rotation ticks, each row followed by its count of ticks
The counts run from 0 to 777.
[-14.8  26.2  12.0   6.4 -11.0  18.6  -8.7 -19.2 -22.0  -6.8   9.3  12.2
  14.3 -13.0  -4.6  17.6  35.9   2.9 -25.2  12.7  17.8  -8.6   7.3 -23.4
  12.3 -27.5 -37.1  10.1   3.8  15.2  -9.8 -11.3   1.5  -0.7   7.8   7.1
   2.3 -10.0  12.4   2.8   6.7] : 628
[-32.0  15.8  17.0   3.8 -17.6  27.0 -32.0   2.3  -0.2  -5.7   7.6   6.8
  13.9  -0.9  -3.2  13.0  36.9  -0.2 -32.2  19.7  -2.0  -7.5   5.2 -25.4
   6.2 -28.8 -25.5  -5.3   3.2  -6.1  -3.5  -7.7  -9.5 -16.1  -6.9   5.7
   7.7  -2.6   0.5   3.8   5.1] : 746
[-22.2  24.5  13.9  10.7  -4.3   3.9 -17.5   1.9 -14.0  -3.8   9.0  14.1
   1.5 -18.3 -12.4  39.0  40.9  13.5 -22.1   7.3  -1.1  -0.3  13.2 -10.9
  11.0 -27.2 -14.7  12.7   3.7 -12.8   1.2   3.1  -3.2 -19.8  23.2  17.7
  -1.9  12.6   5.1   9.7  -1.1] : 143
[-25.6  13.4  17.7   3.2  -8.3  21.3 -44.7  -2.5 -20.4  -5.4  12.8  -0.2
 -11.4  -4.0 -12.3  26.6  14.0  -1.4 -17.5   7.4  -7.6   7.8   9.9 -13.1
  14.7 -31.4  16.2   1.4   1.9  -6.9  -9.8   3.9 -20.1 -38.7   6.0   3.2
  -3.3   0.7 -10.8  -4.5  -4.5] : 64
[-14.1  17.5  11.2  15.7 -15.7  32.0 -16.7  -6.6 -14.0 -10.2  18.0  18.7
  16.9   0.1 -15.8  17.1  15.8   3.0  -6.0  15.3  -8.9  14.8   7.2 -18.6
  21.6 -44.4 -11.0  -4.5 -12.9  -0.4  -0.8  -6.7 -24.7 -29.8  10.1  12.1
  -3.4   1.9  -7.1   6.6   3.6] : 13
[-12.8  11.0  14.8  11.6  -5.4  23.7 -22.9 -12.3 -34.0 -20.4  25.2  15.0
   6.1 -19.8  -8.6  12.5  16.0  -4.2  -8.3  10.4  12.2  -3.3   7.1 -17.9
  16.2 -39.6  -0.6   4.5   4.0  16.7  -7.9  -5.6 -11.5 -24.8  14.0   4.3
 -13.8  -2.0  -3.0  -7.4   3.9] : 124
[-20.4  13.8  15.7  -6.3 -26.2  16.2 -18.2 -22.1  -7.4  11.4  24.4   2.4
   8.7   2.4  -2.3  31.8  23.5   0.4  -9.9  10.6  -9.0  15.1   2.6 -15.0
  30.7  -5.9 -29.0 -15.8  -2.4  -0.9   7.1  -2.8 -26.1 -14.4  29.3  19.4
   2.7  -6.3   1.6  -5.0   1.4] : 186
[-30.4  22.1   4.3   6.1 -24.2   4.5 -23.1 -25.8 -18.1   7.9  10.3   2.1
  -1.7 -19.6   8.2  37.6  32.2   9.7 -13.1  -0.3   1.1  -5.0   1.2 -13.3
  17.6 -11.3 -14.0  -5.0   1.5  -0.5  -5.1 -11.1  -6.1 -22.9  17.7  13.3
   6.7   5.0   4.2  14.4  -1.0] : 455
[-17.2  23.5   2.2   5.3  -8.3  25.8 -31.9 -26.1 -27.2  -6.5   7.6 -13.7
   1.6  -6.8 -17.8  22.7  19.8   5.2  -8.3  13.6   3.2   3.1  11.8 -16.6
   8.4 -42.4  -6.6  11.9   2.7   3.0 -14.6 -13.2 -14.4 -25.2  -6.8  -0.7
  -4.6 -20.5  -8.3   8.7   7.2] : 483
[-20.6  20.5  25.0   0.3  -3.5   9.6 -20.7   4.2  -7.6  -8.0  18.9   3.2
   6.2  -4.1 -21.2  32.0  35.3   6.8 -33.9   1.8 -12.5  -2.3  10.2  -8.7
  11.2 -32.9 -28.2   6.7  -2.3 -15.7  -1.0   5.8 -12.7 -14.8  22.3  12.7
  -6.2   1.9   2.9   1.7   5.1] : 464
[-20.6  18.9  12.1   4.3 -16.3  13.5 -11.6 -18.6 -13.8  -0.2  13.1  13.8
  17.3 -11.8   0.6  22.5  40.0   3.4 -19.4  16.0  11.0  -7.6   2.7 -23.6
  17.6 -17.8 -41.2   0.9   7.2   9.0   3.7 -13.7  -2.5  -0.9  14.4  14.2
   5.2  -8.9  10.3   3.2   7.7] : 224
[-13.5  13.1  18.2   4.7  -1.8  28.4 -26.9   8.5 -14.7 -13.8  19.9   2.7
  11.7   4.0 -30.0  15.3  20.1  -4.5  -9.1  21.1  -9.6  11.5  13.2 -15.8
  19.7 -40.4  -4.5   5.3   2.3  -6.1   8.6   0.3 -28.0 -24.3  10.7  10.2
 -12.1 -14.6 -10.1  -5.8   3.7] : 699
[-30.6  13.1  13.9  -0.2 -24.6  24.3 -35.8 -13.6 -12.6   7.3  16.7  12.3
  -0.7   0.0   4.3  27.1  24.2   1.4 -17.9   7.5 -15.8  11.1   2.5 -11.2
  23.2 -13.4  -4.4 -16.1  -4.2 -11.3  -3.1   2.7 -24.9 -33.0  13.0  16.6
   7.6   8.3 -11.1  -0.5   0.4] : 559
[-16.0  23.3   5.3   6.3 -14.1  32.8 -35.5 -21.7 -20.6   1.2  16.3   0.1
   2.0   4.5 -15.7  19.6  11.6   5.0  -8.1   5.7 -12.7  15.0  10.8  -9.0
  15.7 -39.4  -3.9   0.7  -9.3  -6.5 -15.0  -4.3 -23.2 -34.5  -2.0   8.3
  -1.0  -3.9 -14.8   5.5   3.7] : 476
[-20.6  17.9  11.4   2.1 -18.0  27.8 -20.3 -27.7 -22.7  -4.5  15.6  12.1
  13.7 -11.6   9.5  10.6  30.5  -1.7 -20.5  13.2  11.1  -5.5   0.7 -19.4
  13.7 -23.4 -34.9  -3.9   1.6  16.4 -10.6 -13.9  -6.6  -9.3   4.6  11.1
   0.6  -9.7   3.4   0.3  14.2] : 537
[-28.5  22.5  14.8   1.7 -15.4  13.4 -19.9  -4.1   1.7  -4.1  16.1 -12.8
  12.3  -4.2 -20.5  31.1  33.7   9.5 -27.5   3.4 -13.0  -3.4   8.2 -22.5
   6.2 -34.2 -30.4   1.5  -1.7 -14.0  -1.1  -5.0 -16.1 -14.7  13.5   7.0
  -4.1  -5.0   4.6  10.9   8.0] : 373
[-20.0   9.0   9.9  -3.3 -16.5  20.5 -26.8 -16.2 -15.8   1.2  22.0   9.4
  14.9  -1.8  -5.5  15.8  29.2  -8.0   2.4  30.5  -1.6   7.6   7.4 -18.2
  26.8 -14.5 -23.4  -7.9   7.7   1.9  23.7  -7.2 -22.1 -14.6  16.5  23.5
  -4.9 -20.7  -9.2  -1.4   8.8] : 505
[-25.2  18.3  18.4  12.7 -17.3  30.6 -26.2   0.4  -7.2 -13.2   9.5  13.3
  15.0  -4.0 -12.7  11.7  29.3  -5.0 -31.0  17.4   7.3  -3.8   5.9 -31.3
   5.2 -41.9 -18.4  -2.9   5.4   5.5 -13.9 -11.6 -11.5 -17.8  -6.0  -1.1
   1.9  -5.6   4.1  -3.6   4.0] : 432
[-28.3  18.6   3.7   9.2  -7.7  15.1 -30.5   3.8 -20.1  -1.7  -5.9  18.7
  -8.3 -10.4 -12.4  29.2  34.2  -1.6  -8.0  25.8   8.7  11.3  17.7 -21.8
  18.7 -22.2  13.4  11.7  14.7  -4.6  -3.3  -6.0  -3.0 -24.4  -2.4  11.1
   7.9   0.6  -3.8   2.5  -9.7] : 429
[-17.6  12.2  14.0 -14.2  -7.2   8.1 -26.0 -20.9 -32.4   7.6  21.8   6.8
  -5.7  -2.0  -1.1  32.5  27.4  -0.7 -12.7  11.1  -3.5   8.8  10.5  -0.3
  29.3   3.4 -20.0   3.6  10.4   0.4   6.5   8.8 -10.0 -11.4  29.6  24.5
  -5.4 -11.4  -1.5 -11.1   3.9] : 271
[-35.4  19.0  15.0   1.0 -23.8  18.9 -29.4 -10.1 -12.8   5.1   1.1  11.9
  -1.5  -0.2   4.5  27.9  32.3  -3.5 -30.3  12.9   8.9   2.8   1.9 -26.3
  15.1 -15.3 -10.7  -9.0  10.9   2.9 -25.1  -8.4  -2.6 -14.9  -2.4   1.9
  13.9   2.6   7.0  -1.6  -5.5] : 343
[-26.9  25.1   3.5   3.0 -15.4  20.6 -22.5  -8.7 -14.1  11.8  -1.8  30.8
  -6.8   4.2  -2.3  31.2  37.1   3.3 -21.6  20.0   1.3  16.8  13.5 -15.7
  22.6 -12.9 -13.4   4.7   2.0  -4.6 -10.5  -2.0  -1.8 -19.3   0.4  14.3
  15.6  11.1   6.7   3.3  -9.8] : 337
[-24.9  23.9   4.5   6.4 -16.6   5.2 -16.0 -24.3 -24.2   8.8   8.8  23.8
  -1.5 -14.2   7.0  38.1  40.3  12.5  -9.8   8.5   6.2   4.0   7.5  -9.6
  23.9  -6.0 -18.9   5.5   4.0   2.8  -0.9  -6.4  -1.2 -16.4  26.3  21.1
   5.3  10.4  10.1  12.2   1.1] : 135
[ -5.8  27.2   5.6   8.3  -7.0  27.7  -7.0  -9.7 -13.2  -2.5   6.2  14.5
  15.6   9.1 -24.1  23.0  28.1  11.0 -15.1  19.7  -5.2  17.4  15.7 -15.0
  21.8 -37.2 -32.5   9.7  -7.6  -8.2  -3.4  -5.6 -16.1 -12.5   6.4  13.1
   1.9  -6.1   3.1   7.0   2.4] : 105
[-26.5  27.4   6.0  -2.9 -15.0   3.1 -20.3  -3.8  -6.6  15.6   3.7  -2.2
  -3.5   4.2 -18.2  49.4  33.7   8.4 -15.4  15.2  -4.8  15.6  15.8 -17.0
  24.3 -13.4 -11.7   8.4   6.0 -16.3  -1.1  -1.4 -11.1 -15.0  14.6   7.9
  11.1  -0.6   3.7   5.7  -9.8] : 285
[-26.2  20.4   1.6   8.5  -2.3  13.5 -36.4   0.3 -20.7  -1.5   0.9  19.1
  -3.0 -11.6 -12.2  29.2  37.5   8.8  -7.7  21.4  -3.1   3.8  17.7 -11.5
  12.1 -22.6   3.9  14.6   4.6 -14.7   5.7  -3.1  -3.3 -29.7  -0.6  19.2
   2.6   5.4  -7.7  14.6  -2.5] : 743
[-14.9  19.0  13.9  -3.4 -14.4  37.2 -30.1 -31.1 -25.7  -5.0  18.0  -3.8
   6.1   4.4  -3.3   8.6  15.7  -0.7 -20.2   3.4  -1.6   1.4   5.3 -15.0
  17.8 -31.9 -27.2   1.5  -3.1   8.4 -19.7  -5.0 -16.3 -14.3  -1.2   2.1
  -3.3 -19.3  -8.9  -3.5  14.2] : 73
[-21.7  17.1  16.4  -1.3  -8.8   9.7 -23.3  -3.6 -21.5   5.4  15.6  30.1
  -3.6  -6.4   1.1  35.7  34.1   3.6 -19.6   8.2  -7.2  10.1   9.3  -3.6
  28.7  -5.2 -11.5  -1.3   0.5  -6.4   5.6   8.0  -9.1 -23.4  32.8  26.7
   3.0  11.6   2.2  -3.8  -3.3] : 644
[-22.5  16.6   3.9  16.7  -6.6  23.1 -27.7 -11.9 -21.8  -7.1  13.5  21.8
   5.9 -17.7  -3.4  17.8  30.2   9.4   2.1  14.2  -5.4   2.7  11.5  -8.6
  15.3 -32.9  -6.7   1.8  -5.5  -6.5  12.4  -6.7 -16.9 -35.3   6.5  22.6
  -6.1   5.3 -15.9  14.2   8.4] : 737
[ -5.1  22.6   1.5   1.8   3.1  30.2 -25.4 -20.8 -38.4  -7.1  12.8   0.0
   1.5  -0.7 -23.1  16.3  17.1   1.8  -2.6  18.8   3.8  10.2  15.6 -11.4
  18.7 -36.5 -11.3  18.4   3.1   5.9  -7.8  -6.5  -9.0 -19.3  -5.7   9.6
  -8.1 -23.0 -12.4   1.3   6.8] : 392
[-19.1   8.1  17.7  -1.0 -12.2  30.2 -34.9 -26.7 -29.9  -7.2  21.0  10.2
   6.7 -11.6  11.0   5.7  24.8  -7.3 -14.8  14.1   6.6  -7.7   0.4 -13.8
  16.3 -16.8 -25.9  -8.9   6.4  16.9  -3.5  -8.1 -10.6 -14.8   6.5  15.0
  -4.8 -14.4  -6.5 -10.8  15.1] : 446
